0: [5 5 6 5 4 5 5 5 4 5 7 6 5 3 4 4 3 7 4 4 4 3 4 3 4 4 4 6 7 4]
1: [4 6 5 4 4 4 5 6 5 2 4 3 5 7 5 5 4 5 7 6 5 7 5 7 4 5 5 5 4 5]
2: [5 6 4 4 2 4 5 5 8 3 5 5 5 4 3 6 4 4 4 6 5 2 3 4 2 4 8 6 3 2]
3: [3 4 3 6 2 0 4 3 5 2 3 5 5 7 7 3 3 4 6 5 5 9 5 7 5 4 4 7 4 9]
4: [7 4 6 4 4 5 6 5 8 5 6 6 5 5 4 7 3 6 5 4 4 2 4 6 5 4 6 7 5 4]
5: [5 3 6 6 5 4 2 4 5 7 6 5 3 8 8 4 3 5 8 6 6 7 5 9 9 4 0 4 7 9]
6: [5 6 8 5 3 4 6 6 4 6 7 8 4 4 6 5 3 8 6 3 4 3 5 4 6 3 4 7 8 4]
7: [5 7 8 6 3 5 6 7 5 2 8 8 3 4 3 3 3 7 4 5 4 3 5 5 3 3 5 7 9 4]
8: [4 4 4 6 3 4 4 5 6 4 5 6 5 5 5 9 3 5 7 7 5 4 5 6 4 5 5 6 2 3]
9: [2 6 3 4 3 3 7 4 3 2 4 3 6 4 6 4 6 4 3 1 3 6 3 2 5 5 7 6 4 3]
10: [5 3 2 5 7 3 4 1 5 4 0 1 6 5 6 9 9 2 3 3 6 4 5 3 7 5 5 2 0 0]
11: [5 5 2 2 5 4 5 5 6 4 2 3 5 5 3 2 5 2 4 6 5 6 4 6 3 5 6 3 4 7]
12: [4 3 4 5 5 5 3 4 6 5 3 4 4 3 4 5 5 4 5 7 5 4 5 6 3 6 4 3 1 4]
13: [4 4 2 6 1 3 4 4 8 3 4 4 7 4 4 6 2 3 5 4 4 3 3 4 2 5 8 6 2 4]
14: [6 5 2 2 6 5 6 4 6 3 3 2 6 6 3 1 5 3 2 3 4 5 4 2 2 6 6 3 5 6]
15: [4 4 5 5 3 5 3 6 6 3 5 6 4 5 5 8 4 6 8 8 5 4 5 8 3 5 5 7 3 3]
16: [2 5 7 7 2 2 5 5 4 3 7 6 5 6 6 4 1 6 7 4 5 7 5 6 5 4 3 9 7 7]
17: [3 1 4 7 3 4 4 1 4 8 4 4 6 3 5 4 3 2 2 0 2 4 5 1 6 5 2 2 3 7]
18: [6 5 3 2 5 6 4 7 6 4 3 4 4 3 1 2 5 2 3 7 4 4 4 5 2 5 5 3 5 5]
19: [5 7 4 4 3 5 6 5 6 3 6 5 5 2 2 4 4 4 3 4 3 2 2 1 3 4 7 5 6 3]
20: [2 2 3 7 4 2 2 3 6 6 3 4 5 4 4 5 2 2 6 4 5 5 5 7 4 6 3 4 2 8]
21: [4 5 4 2 7 5 7 4 0 4 2 3 4 3 7 4 8 6 5 4 4 6 4 2 6 5 5 3 2 0]
22: [2 3 5 7 5 4 2 3 4 4 4 5 5 4 6 9 4 5 6 6 5 3 6 6 4 6 3 4 0 1]
23: [5 6 5 4 6 5 5 5 4 2 4 3 5 5 4 3 5 5 5 6 5 6 5 5 4 5 4 4 5 4]
24: [4 6 1 2 5 5 7 3 3 3 2 1 7 2 2 5 8 2 0 1 4 3 4 0 2 5 9 3 2 0]
25: [3 2 3 7 4 3 4 1 4 7 3 3 6 3 4 4 3 2 2 0 2 4 5 1 5 4 2 2 3 7]
26: [3 5 6 7 4 6 5 6 2 5 6 7 3 3 4 8 4 6 5 4 3 2 5 3 3 4 5 5 5 0]
27: [5 7 3 2 4 6 7 4 5 3 4 3 5 4 2 4 6 3 0 3 3 3 3 1 2 5 8 4 5 1]
28: [4 2 1 5 5 6 5 1 6 7 3 1 7 3 3 5 4 2 2 1 3 3 4 1 3 6 5 2 1 4]
29: [5 6 3 2 5 5 5 5 6 4 3 3 5 5 4 4 6 3 3 5 4 4 4 3 4 5 6 2 5 4]
30: [5 5 5 3 5 5 6 5 4 5 4 4 5 6 7 5 5 6 4 3 5 5 5 4 7 4 5 4 5 2]
31: [4 3 7 6 5 4 1 7 3 6 6 7 1 6 6 4 4 6 8 8 6 7 5 9 8 5 0 5 7 9]

[6 7 8 4 5 5 4 8 6 2 8 7 2 2 1 2 2 6 6 9 5 3 5 7 1 4 5 5 8 6] 7 0 18
[6 4 3 2 7 6 5 3 4 7 2 3 5 4 5 3 7 3 3 4 4 4 4 3 6 5 5 1 4 4] 29 30 14
[2 2 6 7 5 4 2 3 3 6 4 6 4 3 8 9 5 6 7 5 4 4 6 7 6 5 2 4 0 2] 22 8 12
[5 3 4 6 2 2 2 3 8 4 4 5 6 6 5 9 3 3 7 7 7 3 4 7 4 6 6 5 0 4] 8 15 13
[5 4 7 5 5 5 1 7 2 6 6 7 0 6 6 4 5 6 7 8 6 6 5 9 8 4 0 5 7 8] 31 5 16
[4 5 6 5 5 4 5 6 5 2 4 3 5 7 5 4 4 5 7 6 6 7 5 8 4 5 4 5 5 5] 1 23 15
[4 2 1 5 5 5 6 1 4 8 2 1 6 3 4 4 4 2 2 1 2 4 4 1 4 6 4 2 0 5] 28 25 17
[6 6 2 2 6 5 5 6 5 5 3 4 5 3 3 3 6 3 2 5 4 3 3 2 4 5 6 2 5 4] 29 18 14
[6 6 3 2 6 6 5 5 7 5 3 3 6 4 3 5 5 2 3 6 4 4 3 4 4 5 6 2 4 4] 29 18 11
[3 5 5 7 3 2 4 4 5 2 6 6 5 3 5 4 4 4 3 3 4 4 4 3 4 4 5 5 5 4] 0 19 9
[3 3 8 6 5 4 3 5 0 7 6 7 1 4 8 5 5 7 9 5 3 6 5 8 7 5 0 6 6 6] 31 5 6
[5 5 4 3 5 4 6 3 2 5 4 4 5 6 8 5 7 6 4 2 5 5 5 4 7 4 5 5 5 2] 30 21 9
[5 4 7 4 5 5 5 6 4 4 6 5 3 5 4 1 3 5 6 7 4 6 5 6 4 4 2 5 7 8] 23 0 1
[5 3 7 6 5 4 2 7 3 7 6 7 1 6 6 4 4 6 8 8 6 7 6 9 8 4 0 5 7 9] 31 5 16
[6 4 4 6 3 3 4 5 7 5 5 5 6 5 5 7 3 4 5 6 6 5 5 6 4 6 6 5 3 6] 8 12 1
[4 3 3 4 5 4 3 5 5 5 1 4 4 4 4 6 6 3 5 6 6 4 5 6 4 5 5 2 1 4] 12 11 29
[5 6 4 4 4 5 7 5 6 4 6 4 6 3 3 4 4 5 2 3 3 3 2 2 4 3 7 5 6 3] 19 27 0
[5 8 4 1 5 7 8 6 5 3 6 3 4 4 1 3 7 4 1 3 3 2 3 1 2 5 8 4 6 1] 27 19 29
[2 4 4 5 4 3 5 5 2 4 2 4 4 6 6 1 5 4 5 4 7 8 6 6 6 5 2 4 4 9] 3 23 1
[3 3 1 6 3 3 5 2 7 4 2 3 7 5 6 6 3 2 4 3 5 5 4 3 5 5 6 5 1 5] 13 20 28
[6 5 5 3 5 5 8 4 5 6 4 4 6 5 6 6 7 6 4 2 4 4 4 4 6 4 7 6 4 1] 30 4 9
[5 5 5 3 5 4 6 3 2 6 4 4 5 7 9 4 6 7 5 1 5 6 5 4 8 4 5 6 6 3] 30 9 21
[4 3 8 5 5 5 2 7 0 7 6 7 1 4 6 5 6 7 7 6 4 6 5 7 8 4 0 5 7 6] 31 5 6
[6 5 7 4 7 7 7 5 3 7 7 5 5 6 6 4 5 7 4 2 5 5 4 4 8 4 4 4 7 3] 30 0 6
[4 8 5 3 3 6 6 6 5 1 5 5 5 2 2 4 5 4 3 4 2 2 4 2 2 3 7 5 6 1] 19 27 2
[3 4 3 7 2 1 4 2 5 3 4 5 5 6 6 3 3 4 5 3 5 6 5 4 4 4 5 4 3 7] 3 20 13
[6 5 5 3 7 6 4 6 1 6 4 5 2 5 4 0 6 6 4 6 5 5 5 4 5 4 3 3 7 6] 23 0 18
[5 4 3 3 4 3 5 3 5 4 3 3 5 6 6 2 5 3 4 4 5 7 4 5 5 4 4 3 4 8] 11 23 29
[3 4 8 5 6 4 3 6 3 5 7 7 2 2 3 4 3 6 6 8 4 4 6 6 4 4 1 5 6 5] 0 31 7
[3 3 7 5 5 4 2 5 1 6 5 7 1 4 7 5 6 7 8 6 3 6 5 8 6 4 0 5 6 6] 31 5 6
[5 7 4 3 3 4 7 5 6 2 6 5 6 3 3 3 4 6 3 3 3 3 2 2 3 3 8 6 7 4] 19 0 27
[5 7 8 5 5 4 4 8 5 2 8 8 2 2 2 1 2 6 6 9 5 4 5 7 2 4 4 5 8 7] 7 0 23
[4 4 1 5 3 3 5 2 5 1 2 2 7 5 6 6 6 3 2 3 5 5 4 2 5 4 7 5 1 3] 9 13 10
[5 6 5 4 5 5 8 6 4 3 5 4 5 5 7 0 6 5 3 4 3 9 5 6 7 4 3 4 9 9] 23 30 1
